The rows below come in pairs that one turn or mirror swaps. Which row does each named row swap with?
The rows were stretched afterwards, more along some directions than others.
rebeb: [-16  32 -13   7   6  -5   8  15 -47  28 -14 -11  12  -3  47  41  13 -18
  18 -17   4  14  -5 -31 -18 -31  37  35]
Fopak: [ 34  27  -8  -1  -2 -15   6 -12 -40  -4 -13 -11 -34   6  17 -14   3  13
  27 -54  -3   1  12 -45  -1 -22  16   3]
nom: [ 29  31 -17   9  24   1  10 -26 -21 -43  -8  48 -10 -12  -3 -10 -26  23
 -28  18  18  38  10 -36  -7 -29  -6  14]
niva: [ -5  13  19 -27  40  -8  37  35 -19  15   7 -38 -18   4  13  13  13 -27
  10  23 -12 -12  16  -4 -16 -41  41  32]
nug: [-39  46 -43  14  21 -30   5 -18 -25  15 -12 -20  27 -10  -3  26  -8 -13
  20  -4   9  -3  -8 -55  -4 -15  29  32]
neli: [-10  -1 -12  -1  15   3 -17   2  29  32  -7  14  20  29   1   4   0 -13
   5 -33  19  -4  -3  -7  16   8 -21 -24]
mapi: [ -9   9   7 -10   9   5  24 -43  -9   8  29  -1 -22 -15  11  16   3  -4
  48 -32   5  25  25 -28 -10  19 -39 -12]
bek: [ -1  10   2  40  -9 -31  -7  17 -65   9  -7  -8 -17 -26   4 -14  18 -13
 -12 -37   0 -20   2  -7   4   6  -4 -27]
mopu: [ -9  -4 -19  -5 -45  -1  35 -19 -40 -19  17  37 -15  -5  -8  13  -8   1
   4 -25  17   7   8 -28  -7   8 -14 -23]
vep: [-15 -24 -11  33  -2  22   0  18   2 -19 -11  21  14 -11  16  -2  25 -23
  34  22   6  -4  13  -9   7 -17   4   9]
Neve: [  1 -29  12  13 -15   1  11 -44  14  17   6   3   5 -33   4  27  -1  -1
  30 -42  30  25   2  -4  -1  18 -41 -35]
tela: [ 43  -2  15  14 -44  -1  18   9 -19  13   5  38 -22 -11   5   0 -13  13
 -22  -6   1  33  -5  25  -4 -25 -30   7]
Fino: [-30  39 -53  13  13   0 -15  12  14 -15 -18  27 -12 -13  -4  18  10   9
 -13 -18  19  -9   0   8  -1   5 -20 -13]
Kedu: [ 18 -12  -7  44 -30 -24 -12  35  34  -6 -59  10   2  37  -7  -3 -21  10
 -19 -11  20   3 -43 -17  18  -7 -10  -9]
Lem: [ -7  -6  -9  28  37   4  -8  -6 -24   4 -25  -3  22 -46   9 -14  -1  23
 -16  21  12  14  -8  34  17  14  -6  20]
Guved: [ 34 -13  -5  37   2 -11 -23  -3 -40 -11 -61  36  42  -4 -18 -28 -34  29
 -39 -23  14  -3 -29 -29  11   6  -7 -34]
guda: [ 28 -41  19  28  25 -27   8  -6 -53  12  19 -14  14  -8   7   0  15 -35
  50  -1   6  -6  31 -60 -33 -43   7   2]
Nodaz: [ -8   4  63  -1  35  12 -17  56 -35  49  22 -19   5 -10  -1  37  -4 -23
  -6  -7  -2  -8  29   9 -21 -28  24  21]
kefol: [ -8  56 -55 -27 -16   9  35 -21  17 -33   9   4 -29  -9  20  26  18   4
   4 -33  13  27 -20 -18  22  -7  10  19]
gage: [ 10  20  29  17 -20   5 -28 -14   0  -7   4  12 -23  -6  15  14 -10  26
  -5 -17  -1  21  21  -8  17 -39  -6  17]
mabet: [ -3  41   2 -17   7  22  12  22  23  -1  -1 -23 -15   3   8  51  27 -44
  44 -37  -3   0  -6 -25   5 -45  31  36]
Seleb: [-14 -10 -48   2 -22   0   2 -47   0 -21  -3  22 -13  33  14  10  -9  22
  34 -40  15  14   0 -28  38 -30 -10 -22]
Zabek: [ 29  15 -11 -11  24  16  10  30 -11   0  -3  22  21  41   4   1   6   0
   7 -17  -5  -3 -34 -49 -21 -41   7  -2]
Mura: [ 67  -6  15 -29   5  23  15  -9   2 -20  42 -14 -50 -38   2 -10  12  -8
  26 -24   1  20  37   2 -24  11   4 -26]
megam: [ 27  12  14 -29  24   9 -22   7   9  21  26 -13  -4 -13  12 -10  36  34
 -26  15  -5  20   1  56  15   4  -1  38]
Delo: [ 23 -29   8 -17  14  -2   8  37 -47   1  -5 -37  26  -5   0  -8  20 -16
  12 -10  -9 -33  -6 -12 -23  -5  75  -5]
Gugov: [ 13  29 -34  11  12 -17 -13  -5 -20 -29 -27   8  -4 -36  30 -37   4   7
 -24 -13  13 -34   1  -6  -2  13  -9 -12]
ver: [-20  -1  23  24  40   5  -1  35  34  22 -16 -14  16  -7  39  15  27  21
 -44  31  16  17 -19  27  -8   6 -29  42]
fovom: [ 21 -30  10  16  12   4 -27 -17 -22   4  -2  39  10  25  11  -6 -22   8
 -11  -9   8  16  25 -62  -4 -43  37 -30]
fuzu: [ 50 -30  -1   0 -33  -2  44 -75  18 -11  41  43 -64 -14  10   6 -24  28
  19   8  21  38  19   1  14  -6  -4   1]
lur: [  6   9 -36 -12  -2   7  11  17 -21  13  -5   7 -15 -34   8  25  17  -6
 -20   0  22   0 -16  23   0   5   7  32]
mos: [-39   5  21   3  68  11 -12   1 -13  47  20 -12  -3 -16  54  32  26  16
 -18  31  12  10  28  -3   1 -43  -2  33]
fumab: [ 34 -40  35   2  22 -15 -23  10 -56  21   1   9   9 -12  10   3  -1  16
   1 -12   3  -9  27 -15 -22 -21  33   6]
Fone: [ 23   8 -47   2   9  14   0   5  24 -15 -25  33   7  30  12  14  -4   1
  -9  13 -10   9 -28 -16  42 -44  -4  25]
famem: [ -4   1 -17  23  -1 -25  -9  -3  32  17  -9  25   3  22 -11  10 -22 -11
  28 -29  -2 -12 -16 -25  11 -30 -23   6]
sutut: [  6  -4   5  11  12  15 -17   3  15  -9 -36   4  30  -4 -16 -11 -41   3
 -22   4  16 -28 -15  -9  -8   0   0 -14]
fub: [-35  -8  -6 -10  -3   3  29  11 -27 -23   1  -7  -6   4   6  13 -15 -16
   2  11  11   4  -2  13   4 -28  10   5]
dov: [-19   9  -7  10  26   2   2  -1 -30  17 -30   8 -27 -12   0  12  -6  15
 -21  -3  10   0  -8  22  19  -8 -21 -12]
sanu: [ 18  14 -14  -1 -22 -13 -11  -9 -50   3 -41  -3  10  -8 -15 -50 -16  44
 -37  -7  18  12 -30  23  20  29  10  -5]
Zaz: [ -5  52  12  -1  27 -11  -9  60 -36   9   8 -18  -1  26   9 -30  41   9
 -33  33 -14   3  -8 -38   4 -37  49  45]
tas: [-29  11 -33   9  14 -11  18  18  20  16 -10 -10  11  18  30  38   6   2
  26  11  21  -3 -33  26   7   7  12  27]
Sen: [-31  31 -13 -23  29  -2  19  -1 -21   5 -18 -21  -6  -9 -14  33 -29 -10
   8  -9   1 -29   6  23  13 -25   6  42]
gopi: [  4 -24   3  10 -11  -6  22 -40  14  -7  36   5 -47 -50  14  -5   5  -2
  20   7  17  23  35  22   0  -1 -53  27]
fusiv: [-15  33 -18 -31  19   7  -7  -1  10  -1  -6 -18  28  -1  25  11 -10  25
  -1 -41  17 -10 -19  -6   4  13   8  -4]
big: [ 36   8  -6  -3  -8  30 -15 -22  48  -3  -6  26 -19 -13 -25  10 -18 -14
   5  14 -14  10  24  27  14 -21  -1  25]
Fuluf: [-20  15  -6 -29 -37  14  -6  -4 -55   5  20 -17 -29 -16   9  19  33 -10
  22 -24  26  21  32  10  11  -7  40  11]
lafu: [ 33   7  15   1  43  15  24 -14  -6  -7   0  14 -21  -8   9  -6 -13  18
 -14 -36   5   7   0 -17  19 -20 -14   7]
budo: [ 14  19   1 -20  32   1  -4  -5 -40  24 -10  22   1   3  35  21  -3  33
 -34 -13  44  61  -8  -9 -15  -4  16  22]
sokis: [ 30  29  31 -28  15   9  -7  44 -43   6  17 -17  -6 -12  19  -7  43 -17
 -23 -11   1   9  18 -16 -32   0  35  15]
lof: [-29   2 -19  17  62 -11  -2  10  22  30 -10 -14  14  15  47  19  19  -5
  21  -4  17   1 -24 -45   4 -39   0  52]
Mevi: [  4  20  -3  29  -5 -34 -34  -4  24  16 -21   6  -7  -2   3 -10 -26  14
 -12 -31   5 -18 -21   5  29 -19 -21  14]
dos: [ 20  19  19   3  -2 -21   3 -10 -42  20 -22 -15  11   6  27 -10 -12  24
  -5  -3  12  29 -20 -36 -11 -34  49  21]
zitu: [ 34 -30   3 -16 -11 -11  15 -43  -9  25  42  10 -19  -4  17  13  11  -4
  15 -13  11  45  24   3  -4  13 -50  -8]
kif: [-31  63   4 -20  -3   8 -13  20  23  14   4 -13 -43  21  19  21  43 -22
   0 -18   2   1   1 -19   8 -38   0  13]
tave: [-16  25 -33   9 -35  -3   6  35  19 -18 -18   8 -22 -12  26 -14  27  36
 -44  20  12   0 -10  22   8  19 -17  14]
Volet: [ 58 -39   6  13 -39 -16  11 -28  -3  21  -3  64 -19   3 -19 -20 -28   2
  -6 -43  22  12  -8 -20   1   5 -31 -36]
Bobiz: [ 35  18 -19  19  28 -16 -23 -21  16 -10 -30  17  17  27   9 -50  -6  42
 -25 -12  -1  -6 -34 -19  55 -32  -8   5]
Pov: [-29  26 -20  10 -45   4  16  14  54  -2 -45  20 -16  27  37  15  -1  14
 -25  16  17  23 -37  -3  40 -12  -3  43]
sagu: [  0   2 -12   4 -23 -32  36 -50  11  39   8  16 -24 -12  17  13  -6 -14
  10 -30  35  30 -12 -37 -15  39 -24  25]
Nogo: [ 29   4  -6  10  19  18 -15  41  12  -4 -12   4  19  -7   5  -7  27 -42
  30  16 -15 -19   4  -2 -33 -27  14  14]
putut: [-32  12  17   0  73 -13  16  -9 -57  55  32 -12  -6  -5  32  54 -10  -9
   7 -12   1  34   4 -37 -16 -47  15  26]
ginov: [ -3  -6   4  13  -8 -14   5 -35 -31  13  10 -10  -3  -1  28  34  18   7
  43 -46  19  51   8 -27   3 -20  -3  -4]
nep: [  6   2  33  -8 -14  10   4  16 -33  25   6  -2 -16 -18  -2  36 -21  16
 -34  16  17  45  12  18  -5  -5   8  48]
Kulik: [-22  46 -33 -17  -4  -2  -5  17 -32  -2  -7  -5  -3 -24 -16  22 -25 -29
  -6 -34   2 -11  14  37 -15  28   7  -3]
Sis: [ 34 -14  -4 -19 -16  21 -10 -30  32  -5  25   7 -31 -24  26 -16  15 -10
  40 -17   5  11  26  18  -4 -16  -7  -8]
namum: [ 35 -30  23 -26  31  20 -33  -5  11  -8  33 -22   9 -21  14 -25  16   7
  37  -9  -6 -21  29  10 -10 -22  23 -12]
luro: [ 58   3   0 -20  -2  -5   6 -42 -18  -3   4   0 -40 -18  16   0 -11  -6
  39 -47  11  20  45 -19 -15 -40  47   0]
Ropo: [-30  57 -43 -23  -2  -9  25 -15  12  17  39 -19 -40 -19  39  49  18  -6
  16  -7  -6  29  20  19   6 -17   2  55]
tifo: [-19  27  -9   9  37   3  -1  17 -18 -10 -13 -12  27  16  18  -3  -5   1
 -12   5  21   2 -13 -62  -7 -13  -2   5]
kamen: [ -5  16  18  -5  20 -22  16   5  -3  16  14 -11 -20  27  23 -15  31  -2
 -18   0  22  19 -11 -51   2  -8  17  41]
moge: [-27  53  -8 -18  -3   9   7  39 -54 -15   8   6 -11  -2 -15   3  14  13
 -16 -14   5  -2 -13   3   4  -5  14  -2]
buboz: [  6  -7   2 -18  14   7   4 -15 -22  13 -21 -14  20 -24 -28  21 -38  -6
  45 -35 -13 -14  11  21  10 -29  18 -19]

Zaz swaps with sanu
Ropo swaps with Seleb
nug swaps with Fuluf
Sen swaps with mos
buboz swaps with kif
fusiv swaps with gage
Bobiz swaps with megam
Gugov swaps with fumab
mabet swaps with Neve
neli swaps with big
famem swaps with Sis
dov swaps with niva

